Some points, one per row:
0.00;1.73;0.44;0.13;1.70;0.90;1.16;0.08;0.00;0.03;1.70;1.70;0.21;1.16;1.49;0.44
0.98;0.10;1.13;1.47;0.00;0.82;1.60;1.08;1.57;1.39;0.39;0.00;1.62;1.03;0.23;0.52
0.88;1.06;0.67;0.36;1.26;0.26;0.54;0.46;0.75;0.44;1.06;1.24;0.75;0.93;0.90;1.29
0.41;0.26;0.46;0.44;1.31;0.67;1.39;0.00;0.13;0.31;1.26;1.62;0.00;1.00;1.13;1.57
0.85;0.49;0.08;1.06;0.31;1.60;1.34;1.42;0.77;1.49;1.13;0.44;1.11;1.34;0.41;1.08
1.60;0.05;1.37;0.98;1.11;1.16;1.26;1.26;1.34;1.55;1.47;0.57;1.57;0.80;0.95;0.28
0.18;1.55;0.95;0.46;1.49;0.75;1.55;0.62;1.60;0.36;0.44;1.06;1.08;1.21;1.37;1.00
0.82;1.11;0.80;0.67;0.85;0.59;0.62;0.67;0.85;1.08;0.77;1.08;0.54;0.88;0.33;0.98
0.52;1.13;1.16;0.70;0.13;0.44;0.39;0.39;0.41;0.93;1.18;1.03;0.64;0.59;0.64;1.18
0.95;0.88;0.90;0.82;0.90;0.93;0.70;1.03;1.47;1.37;0.13;0.72;1.26;0.95;1.60;1.26
1.08;0.28;0.54;1.24;0.39;1.49;1.06;1.39;1.03;0.70;0.46;0.85;1.24;1.08;0.85;0.72
1.24;0.62;0.77;1.29;1.42;1.52;1.18;1.00;0.64;0.82;0.28;0.59;1.18;0.85;0.75;1.21
0.05;1.18;1.34;0.39;1.08;0.85;0.28;0.85;1.67;0.21;1.73;1.55;0.44;0.57;0.15;1.67
0.57;0.23;1.47;0.05;0.23;0.18;0.10;0.98;1.06;0.57;0.21;0.13;0.52;1.26;1.57;0.10
1.73;0.31;1.44;1.11;0.18;1.18;0.46;1.70;0.93;1.60;0.59;0.36;1.60;0.41;1.29;0.33
1.67;0.03;1.49;1.52;0.88;1.39;1.03;0.52;1.70;1.73;1.08;0.18;0.82;1.49;0.03;0.08
0.31;1.57;0.88;0.75;1.52;0.41;1.57;0.18;0.21;0.62;0.00;1.18;0.31;0.26;0.77;1.62
1.29;0.57;0.62;1.65;0.98;1.31;0.90;0.95;0.23;1.00;0.23;0.52;0.85;0.33;0.82;0.36
1.65;1.49;0.98;1.39;1.34;1.21;1.52;0.77;0.39;1.11;1.42;0.03;1.67;0.46;1.08;0.85
1.34;0.85;1.11;1.13;0.95;1.11;1.31;0.64;0.54;1.06;0.26;0.93;1.06;1.11;1.16;0.75
0.03;1.44;0.03;0.93;0.44;0.80;1.70;1.44;0.05;0.08;0.98;0.64;0.33;1.31;1.65;1.65
Here are 15 more points, each followed by its number:
0.77;1.24;1.52;1.42;0.93;0.52;0.93;0.44;0.72;0.75;0.93;0.98;0.39;0.70;1.44;0.82 0
0.21;0.36;0.70;0.08;0.49;0.39;0.59;1.55;1.11;0.67;1.65;0.39;1.37;1.18;0.80;0.64 1
0.70;1.29;1.62;0.49;1.60;0.33;1.24;0.49;0.28;0.28;0.18;0.82;0.23;0.28;1.31;1.37 2
1.00;0.93;0.41;1.31;0.46;1.00;1.08;1.47;0.49;1.13;1.29;0.33;1.00;0.49;0.72;1.13 3
1.57;0.39;1.42;1.57;0.82;1.26;0.72;1.13;0.82;1.52;1.31;0.28;1.49;0.44;1.34;0.62 4
0.72;0.75;0.36;1.21;0.41;1.08;0.67;1.29;1.00;0.88;1.37;0.80;1.21;0.67;0.52;0.70 5
0.08;1.16;1.73;0.10;1.29;0.10;0.03;0.15;0.15;0.00;1.60;1.26;0.03;0.77;0.10;0.00 6
0.13;1.67;1.65;0.33;1.00;0.77;0.44;1.65;1.24;0.80;0.95;0.88;0.80;0.18;1.70;1.16 7
1.52;0.18;0.93;0.03;1.44;0.00;1.11;0.54;0.10;1.70;1.49;1.11;0.90;1.70;1.67;0.21 8
0.64;1.47;1.31;0.57;1.13;0.23;0.21;0.33;1.29;0.59;0.88;1.21;0.28;0.13;0.44;1.47 9
1.49;0.13;1.26;1.55;0.03;1.24;0.26;1.62;1.55;1.65;1.62;0.46;1.55;0.21;1.03;0.31 10
0.36;1.62;0.72;0.28;0.77;0.49;0.98;0.41;1.08;1.03;1.24;0.90;0.59;0.31;0.31;0.95 11
1.21;0.41;0.49;0.62;1.21;1.47;1.47;0.82;0.59;1.21;1.34;0.31;0.88;0.23;0.18;1.03 12
1.06;1.08;1.39;0.52;0.52;0.54;0.57;0.59;1.44;0.85;0.85;1.13;0.72;1.44;1.42;0.90 13
0.44;0.82;1.57;1.00;1.39;0.64;1.21;0.72;1.65;0.10;0.31;1.29;0.67;1.57;0.21;0.88 14
Which two of these numbered points are nearest to each point below, ignoring the 2 directions in which the first points spread most? Their numbers follow each, nearest first.
1.13;1.70;0.13;0.31;1.65;0.72;1.44;0.23;0.03;0.05;1.57;1.60;0.05;1.52;1.62;1.55 > 13 4
0.39;1.42;0.75;0.88;1.24;0.28;0.85;0.31;0.88;0.46;0.72;1.39;0.41;0.52;0.62;1.31 > 9 11
1.03;0.44;1.21;1.26;0.59;1.42;1.29;1.11;1.26;0.95;0.82;0.70;1.29;1.37;1.00;0.67 > 13 5
0.28;1.37;1.03;0.23;1.62;0.15;0.33;0.57;1.42;0.13;0.41;1.65;0.57;1.29;1.39;1.24 > 13 14
1.42;0.52;1.60;0.90;0.62;1.44;1.49;1.34;1.49;1.62;1.39;0.21;1.16;1.47;1.11;0.13 > 13 4
1.55;0.21;0.23;1.03;1.03;1.03;1.62;1.18;1.39;1.42;1.21;0.10;1.31;0.82;1.26;0.23 > 1 5
1.26;0.59;1.24;0.72;0.05;1.55;0.13;1.16;0.80;0.98;0.67;0.75;1.70;1.55;1.18;0.03 > 13 5
1.18;0.46;0.52;1.44;0.72;1.57;1.37;1.06;0.46;1.29;1.11;0.23;1.39;0.75;0.88;0.49 > 5 3
